In the data rows, 128 means zero.
Here are some points:
[121 121 161 169 131 111 125 122 148 137 155 137 132 104 144 132 116 121
 138  99 125 136 143 131  90 105 123 114 132 151 141 111]
[115 108  83  89 121 140 138 100  77 124  87 132  31 175 153 120 146 144
 120 121 143 123 111  80 161 193  89 110  78 175 127 134]
[160 113 105  94 226 121 167 154 112 156  43 188  70 134  76   9 159 150
  82  75 134 148  79 128 104 227  92 175 156  34 129 170]
[144 132 147 164 171  99 126 126 171 136 151 170 147 103 133 106 115 101
 117 103 106 162 136 170 112 131 125 154 141 113 138 108]
[128 134 133 131 128 130 131 141 130 141 111 136 115 127 117  94 145 123
 128 118 107 131 124 119 126 151  99 122 117 116 134 142]
[105 113 142 104  87 173 136 169 133 130 112  90 176 142  94 123 142 153
 145 180 166 102 112 112 128 109 155 104 153 102 100 163]
[134 158 153 173 156 124 123 157 162 138 155 153 182  88  90 101 141 102
 143 138 112 132 132 143 113 137 146 156 130  73 145 119]
[147 139 138 168 124  97 117  83 143 121 171 123 153 121 159 174 126  92
 128 127 101 129 155 131 112 106 133 112  82 148 143  79]
[115 156 152 151 113 140 125 101 178 143 184 135 195  95 122 187 115 112
 129 140 115 104 135 140 105  78 183 113 139 131 121 108]
[168 139 151 177 221  83 139 126 177 163 101 183 154  79 121  96 113 101
  93  79  97 175 115 172  84 202 142 154 138  88 157 112]
[122 138 166 115 150 139 128 187 155 140 122 128 158  89  69  76 143 143
 140 110 123 139  75 132 130 128 148 108 177  56 127 165]
[ 99 136 143 138 115 131 136 131 134 131 138 138 160 116 122 132 118 123
 130 124 140 119 133 139 115  96 145 140 139 134 117 114]
[135 155 143 171 127 108 102 107 147 121 176 118 181 111 154 185 131  86
 139 143  99 144 177 138 109  91 164 124 122 158 142 110]
[107 131 161 146  93 145 124 155 154 115 184 120 193 110 115 148 123 137
 168 134 147 116 125 129 119  58 175 111 169 120 128 131]
[139 128 117 133 121 120 115 126 131 129 129 117 123 138 147 136 113 124
 116 126 128 123 136 124 138 138 143 127 127 135 134 131]
[141 114  67 134 134 122 145  79 103 112 136 126  84 156 176 176 140 100
 126 157 113 117 174 105 162 133 128 135  88 193 121  75]
[113 135 109 128  59 160 112  90 102 109 171  53 126 150 147 211 129 131
 143 176 111  93 166  80 173  74 139  95  80 212 119 109]
[145 124 139 140 149 130 140 135 156 138 137 135 139 108 117 134 124 130
 136 120 111 131 138 127 112 104 137 120 138 112 138 105]
[158 135 120 151 209  91 134 104 127 141  72 172  77 118 162  70 131  96
  75  75  88 155 110 140 128 213  95 152  94 130 143 117]
[122 100  26  86  87 121 113  39  31  94 127  83   0 210 248 205 148 103
 116 139 131 120 168  77 227 165  88  89  40 255 119  95]
[ 97 122 134  69 101 159 135 175 131 119 121 109 122 148  83  99 139 162
 130 148 149  98  86 119 133 134 129 124 174  80 111 168]
[118  92 111 112 165 141 155 140 115 153  84 147  57 132 117  82 125 155
 109 102 131 139  81 116 140 191  97 126 137 104 112 131]
[ 99 150 146 103  61 166 122 144 142 119 143  85 192 124 120 161 141 126
 148 179 132  89 161 120 142  63 141 130 123 124 114 140]
[129 117 123 148 171 135 131 111 162 143 114 149 116 129 128  93 123 100
  83 125 105 133 131 150 110 187 103 159 117 120 135 128]
[103 119 104  97  76 168 136 101  92 122 169  71 104 149 148 209 136 139
 125 162 118  85 159  98 154  90 147  87 124 195 106 119]
[127 120  89 110  91 137 121  69  82 119 169  77  80 153 185 221 126 112
 106 148  98  97 169  97 164 115 146  96  94 229 126 101]
[120 148 100 103 164 103 143 133 120 125 142 164 114 124 135 122 158 121
  98  98 109 148 123 137 148 132 149 131 134 113 132 108]
[117 139 133 150 123  98 111 112 116 110 133 114 131 123 157 156 110 124
 124 123 117 126 133 142 114 130 134 115 104 159 131 133]
[129 119 110 111 123 119 126 154 121 129 108 109 101 135 122 113 120 147
 121 118 139 131 109 125 140 150 122 131 142 106 136 162]
[ 96 105 145  95  50 202 146 173 117 122 137  84 148 130  83 132 139 169
 181 176 160  96 122 110 126  63 140 115 172  97  89 161]
[199 144 161 242 223  51  99  80 215 151 201 201 205  56 149 138 113  21
 121  84  61 185 176 154  90 127 166 188 119 121 187   6]
[108  99  85  89  99 181 154 130  80 120 102 110 101 156 125 131 146 152
 139 177 164  89 128  96 154 131 119 121 124 132  94 154]
[121  99 123 103 112 172 156 179 122 140 112 127 112 123  72 111 129 179
 154 147 158  94 117 119 111 101 135 118 184  76 105 160]
[159 146 152 195 141  88 125 113 162 147 181 135 142 104 143 152 114  77
 123  91  93 156 170 146 119 123 137 147 131 126 162  94]
[121 125 142 136 130 149 124 164 148 134 132 138 155 109 106 109 127 147
 159 138 140 133 121 132 116 116 138 138 149  96 113 128]
[150 142 121 117 163  92 111 133 115 136 116 150 101 130 149 127 109 135
 125 109 118 157 138 151 130 146 110 132 129 141 157 109]
[175 121  88 150 150  77 117  64 128 127 140 144  93 152 189 134 117  88
 102 117 113 151 171 114 135 181  93 142  56 187 148  73]
[196  96  86 171 251  42 132  33 117 151  94 184  14 148 232  97 128  83
  80  49  99 197 143 127 141 226  49 140  44 198 188  45]
[155 111 126 139 194 106 130 135 136 140  91 152  99 104 123  77 124 135
  91  92 108 146 101 159 121 178 111 113 131 100 138 155]
[128 125 126 142 115 124 105 105 130 108 156 121 137 132 155 170 127 121
 163 155 124 114 156 132 136  95 139 134 113 169 122  88]
[ 95 112 104  76  76 157 126 130  71 113 110  79  70 172 136 147 160 159
 136 159 134 102 130  89 161 119 105  83 110 167 115 160]
[100 148 116 106  80 148 137 132 113 115 127 114 130 158 137 153 102 152
 137 149 159 114 137 115 148 111 137 128 124 168 114 139]
[ 93 160 130 146  49 148  94  94 134  80 215  92 201 126 145 241 118 115
 168 202 139  76 201 132 122  20 177 105 110 203 120 107]
[120 119 156 157 118 153 136 149 169 148 105 136 190  94 109  67 131 135
 159 132 161 130 106 150 122  97 144 138 163  85 113 156]
[153 144 163 172 146  94 121 124 194 144 171 139 199  84 118 119 131 100
 125 106  91 138 117 146  90  93 163 119 141  99 143  97]
[166 131 115 118 162 117 172 151 151 156 111 169 121 106  95  47 121 122
 135  77 138 165  89 129 137 161 118 136 134  54 137 136]
[141 109  70 108 128 103  99  78  45 104 119  91  20 176 193 170 138 115
 114 114 122 124 150  84 188 177 111 101  76 219 140 107]
[134 130 118 136 164 134 133 131 163 163  98 176 125 112 113  85 143 122
 116 105 113 141  93 123 108 173 119 144 116 103 129 126]
[160 128 135 161 177 116 120 135 173 141 122 174 121 112 111  85 125 117
 117 101 110 166 116 144 117 165 118 173 131  95 131 101]
[139  90  72 115 171 123 154 121  79 127  61 146   0 174 159  62 124 143
 105  76 159 165 111 124 167 228  67 127  92 154 137 164]
Here are 16 more points, each followed by its number:
[129 135 131 144 128 113 110  86 147 120 153 154 152 136 171 167 117 103
 131 114 126 155 166 151 126 103 146 138 127 154 150  91] 0
[148 126 116 156 154  90 124  61 128 133 141 160 119 124 175 151 101  85
 102 105  98 139 168 139 132 141 121 154  79 187 133  55] 1
[153 145 173 179 185  64  97 137 181 130 168 162 178  95 125 124 116  94
 125  81  92 169 122 159  86 120 158 145 163  90 163  96] 2
[142 106 101 128 137  98 116  78  69 108 123  90  78 168 200 164 123 113
  93 125 122 129 143 112 154 169 110  97  87 193 151 115] 3
[159 168 115 186 133  68  89  44 160 123 193 125 178 108 213 221  96  60
 123 117  83 146 223 125 130  95 133 161  55 236 172  34] 4
[212 149 155 229 235  48 128  87 228 179 148 228 205  56 132  87 112  51
  94  70  60 174 165 164  65 143 122 187 101 106 170  52] 5
[145 124 110 128 193  85 113 124 125 113  90 161  85 130 134  95 132 116
  84  89 108 144 108 131 128 194 104 150 113 117 137 138] 6
[132 114 111  82 173 123 140 160  95 130  48 170  42 161 125  45 144 143
 102  94 141 166  69 127 155 219  86 152 121  92 130 164] 7
[144 108 119 133 139 131 134 134 126 133 129 120 123 125 120 118 129 111
 135 130 143 134 122 125 142 152 127 132 134 110 133 122] 8
[101 114 172 121  43 217 154 212 178 122 117  96 254 110  32  75 138 199
 188 198 198  89  80 109  82  69 164 124 214   8  83 203] 9
[136 146 120 113 141 103 129 131 119 131 105 150 141 133 131 112 125 146
 122 113 145 146 118 144 122 129 133 129 133 108 141 145] 10
[148 148 134 148 146  78 104 106 159 128 165 141 134 117 152 156 133  85
 105 118  90 130 136 136 129 119 140 137 121 166 143  72] 11
[144 123 135  83 147 111 118 149 103 124  76 103 117 152 105  97 134 170
  97 117 141 131  74 125 139 156 140 108 146  89 133 178] 12
[114 126 108 118  89 125 129 109 106 109 130 116 112 149 143 141 148 121
 125 135 141 100 152 121 152 116 116 143 107 177 117 120] 13
[110 108 121 100 111 164 141 131 129 136  91 117 114 144 119 124 115 167
 135 161 153 109  96 137 109 118 112 104 141 123 102 147] 14
[161 112 118 153 158 119 121 129 154 139 156 156 140  96 124 126 122  99
 134 126 107 142 142 149 112 131 128 148 146 124 134 112] 15
Which of these numbered points is nearest to each point below, ignoring the 3 directions in which the first points spread most? Its number follows each.
[142 117 135 132 134 112 133 123  98 135 120  95 125 134 161 123 105 143
 119  99 120 143 144 121 121 132 116 109 121 148 135 140] > 3
[114 109  65  56 111 130 122 108  32 100  75 113   0 215 185 138 135 145
 112 137 146 131 111 103 197 197  82 125  66 192 116 133] > 7
[115 146 154 151 116 117 131 131 172 135 145 146 186 100 108 117 135 115
 126 124 124 117 150 142 105  97 142 168 141 114 128 103] > 13
[120 115 112 102  90 146 137 113  75 121 113  93 105 162 163 146 137 140
 156 130 138 138 154 108 152 114  93 125 122 149 114 138] > 0
[175 144 172 124 212  92 125 173 168 158  72 157 156  99  80  43 128 141
  88  87 121 163  54 154  91 182 150 136 165  18 142 158] > 12
[160 141 119 145 178  68 108  91 168 139 158 163 106 120 163 135 136  82
  95  93  82 154 139 133 127 153 123 154 105 157 155  63] > 11
[131 138 190 104 158 157 138 225 175 154  81 120 232  85  15  32 120 194
 132 128 160 129  32 152  87 128 178 120 231   0 120 218] > 12
[100 125 149 138  41 149 128 108 141 121 224  86 210 111 130 242 121 123
 183 186 126  84 178 139 114   0 189 104 171 198 108  95] > 15
[144 139 104 107 134 109 124 116 106 123  98 121  96 150 150 120 118 132
 111 106 135 134 139 116 145 165 101 156  95 147 139 128] > 4
[215 112 115 149 248  78 158 165 183 165  17 228  91 120  91   0 139 123
  71  56 132 204  49 130 103 255  62 201 141   0 146 156] > 9
[117 137 105  97 112 108 116 111  79 100 118 111 112 163 152 154 135 142
 128 135 156 129 128 124 134 130 125 104 112 159 138 140] > 10
[121 141 143 118  97 127 139 144 144 138 134 114 129 119 112 115 147 136
 128 120 122 119  75 127 122 113 131 105 146 104 120 149] > 11
[133 118  93 109 128 143 147 146 130 123  84 153 100 131 107  59 136 143
 120 131 145 125 113 128 145 155 103 146 131 112  99 158] > 13
[145  86 106 116 139 127 124  81  95 131 105 123  87 151 177 133 135 146
 136 126 148 133 130 100 144 139  92 104  96 175 146 102] > 14
[134 124 127 163 151 102 127 102 136 116 146 142 126 119 151 128 124  96
 117 108 106 148 147 160 123 130 116 137 115 150 133  98] > 13
[ 98 121 129 100 106 172 135 163 100 111  91 104  99 135 129 107 132 149
 130 141 137 129 120 135 158 140 130 127 141 108 105 175] > 7
[114 104  88 101 114 109 116  89  43 108 110  84  59 170 184 161 134 131
 115 132 123 114 140 108 169 146 101  98  85 213 142 134] > 3
[123 168 172 149 135 151 142 185 206 149 107 177 212  79  54  55 106 156
 137 119 143 142  91 154  94 113 147 161 184  35 118 161] > 4
[129 145 113  76 130 141 160 173 114 132 110 158 106 149  93  90 133 158
 122 120 133 146  92 120 129 154 130 135 141  67 117 144] > 7
[127 104 111 125 127 143 151 121 108 153 118 114 113 148 130 114 135 119
 138 130 137 137 111 107 125 148 123 128 129  96 146 121] > 8
[126 128 185 162 106 167 140 157 183 142 191 134 222  80  94 143 120 130
 175 157 120 119 146 134  96  46 163 139 173  88 104 110] > 15
[123 136 151 163 140  89 102 130 128 112 180 111 163 122 145 170 133 100
 127 105 118 139 130 139 117 101 151 121 137 136 154 106] > 2
[ 99 144 143 126  97 149 114 161 129 122 133 121 183 113 103 142 128 145
 156 161 155  96 134 123 122  78 157 114 162 130 119 164] > 10
[146 124 108 115 183  93 138 127 112 129  82 163  48 139 125  71 130 132
 105  94 125 144  92 137 143 178  87 136 120 120 138 135] > 11
[160 137 185 169 178  92 123 150 190 154 134 156 213  69  94  96 129 103
 132 106  99 140 116 162  82  95 157 137 168  64 158 125] > 3
[158 161 156 132 153 107 119 142 127 124 110 121 151 112 109  86 123 131
 125 103 104 147 116 116 125 132 112 145 119 102 149 158] > 4
[ 97 130 123 170  63 134 104  53 147  97 239  77 201 127 192 255 107  66
 130 199 105  77 233 141 127  39 174 115  90 250 123  48] > 1
[210 142 166 189 247  46 146 136 236 174 122 204 180  57 114  47 112 102
  81  38  67 194 104 168  50 157 121 172 152  55 173  80] > 11
[112 133 139 120  52 154 102 115 110 118 139  83 147 142 138 164 118 144
 144 157 145  96 163 130 131  93 114 102 116 168 112 156] > 4
[135 140 167 149 127 115 114 171 150 122 154 107 176  90 102 124 122 126
 155 124 129 143 137 148 113  96 165 141 174  83 139 145] > 2
[132 136 129 155 137  98 117 120 114 119 177 116 138 118 133 191 123 129
 130 139 111 114 160 118 114  94 154 102 116 147 147  89] > 2
[151 132 113 133 148 113 122 125 141 138 121 136 101 121 129 134 122 122
 121 115 111 135 149 140 128 150 122 174  95 130 129  94] > 4
[147 144 135 152 140 118 130 145 152 154 151 161 149  98 105 115 122 110
 155 103 115 137 134 125 111 100 121 162 145  89 137 116] > 15
[186 139 111 143 192  68 133 115 131 147 112 170  68 129 156 103 125 101
 101  70  81 175 123 140 125 188 102 138  92 140 164  83] > 11
[ 83 129 168 115  56 171 133 156 132 125 166 111 208 115  91 157 114 156
 166 151 166  88 137 137 109  43 168 128 169 115 103 135] > 1
